In the rows, 128 means zero.
One turn moves each row of this set onto another row. After a few examples, where does it send each row asked below?
degi: [ 96 103  97 127 136 127 138 120 156 125  89 105 102 153 108 103 125]
voful: [137 146 100 105 131 127 130  97 147 134 148 116  91 146 105 123 140]
fogiz: [113 112 120 160 160 114 105  96 142 134  79 110 140 149 115 164 136]
lipum: [119 105 111 124 126 128 128  97 147 100 126 113 106 103 129 147  97]
Sopo: [122 140 125 147 126 129 136 109 132 143 135 116 151 135 119  97 103]
ruvi: [119 133 127 156 128 124 136 108 135 143 137 108 144 133 113 101  97]
fir: [ 99 110  95 117 135 132 138 122 154 125  86 113 110 156 115  97 130]
tal: [118 105 121 154 139 122 127 148 131 106 121 100 148 149  98 153 149]
ledo: [136 145 101 108 130 127 130  97 149 134 148 116  89 145 105 123 139]
tesab: [126 115 107 118 117 141 132 103 146  94 122 128 115 109 143 135 105]
Mopi: [ 91 101  99 118 143 118 133 117 154 131  92  99 105 151 100 108 124]
ruz: [121 119 106 115 138 116 131  87 132 117 106 112 105 149 107 197 130]
duki: [117 107 122 144 143 119 125 149 128 108 120 100 156 149  97 152 152]
lifa: [115 119 118 141 162 114 103  98 136 136  77 117 155 151 120 159 143]
parid: [135 144 101 109 131 125 131  96 148 135 149 114  87 144 103 124 138]
mopo: [135 144 101 106 133 124 128  96 148 135 150 114  89 144 101 125 139]
Logip: [120 126 115 144 152 126 106 103 137 130  72 129 158 155 132 150 148]
muf: [147 116 115 160 131 118 132 101 134 135 134 129 133 178 117 156  92]
volad: [123 124 115 164 144 132 112 105 142 125  72 129 144 155 135 149 143]
Daki: [149 129 112 125 138 118 126 104 126 138 129 141 161 182 124 148 107]
veg: [125 122 107  92 125 136 125 103 140 100 120 131 133 110 144 133 115]
nema: [118 115 111  82 138 122 118  97 137 107 125 118 135 105 129 143 111]
dufos: [143 120 116 123 149 105 122  98 125 145 134 127 158 179 110 157 101]
vub: [115 104 113 102 138 117 120  93 142 107 129 106 118 102 120 152 101]
garub: [133 131 100 122 118 138 140  96 135 105  98 135 108 156 130 181 139]
todu: [131 136  99  99 129 132 133  95 129 112  98 135 124 156 128 180 145]
Nak: [136 145 101 103 132 125 129  96 148 135 149 115  91 145 103 124 140]
Gib: [121 108 120 156 134 128 130 151 131 103 119 106 150 150 104 148 151]
zav: [127 121 103 133 124 128 139  91 136 109 104 121  97 151 118 191 130]
bala: [141 112 117 145 145 105 125  97 131 143 138 120 141 176 106 163  91]
vog: [115 135 128 135 138 116 130 105 130 151 139 106 156 131 108 103 101]
zum: [152 127 112 149 128 126 133 107 131 132 130 142 146 183 129 147 101]
Pid: [120 141 125 134 133 124 133 108 130 148 135 114 159 134 115  97 105]
dod: [118 115 118 174 148 125 112 100 145 127  76 116 134 150 125 158 135]
fufeg: [119 112 121 140 141 124 125 150 128 107 118 106 161 151 103 148 156]
Liga: [124 128 103  94 140 118 128  89 127 119 103 121 124 152 114 190 141]
Kuz: [ 92 105  98 103 147 118 130 117 151 132  91 103 116 152 103 104 129]
Ramo: [122 112 119 147 135 129 128 152 129 104 118 109 157 152 107 145 155]
sono: [ 97 111  96 103 141 125 133 120 150 128  88 112 119 155 111  98 133]
dizi: [115 131 128 148 135 117 133 105 132 148 139 102 147 131 106 106  97]

sono turns into Kuz
Ramo turns into fufeg
Now find these:
zav turns into garub
Pid turns into vog
Daki turns into dufos
Logip turns into lifa
lipum turns into tesab

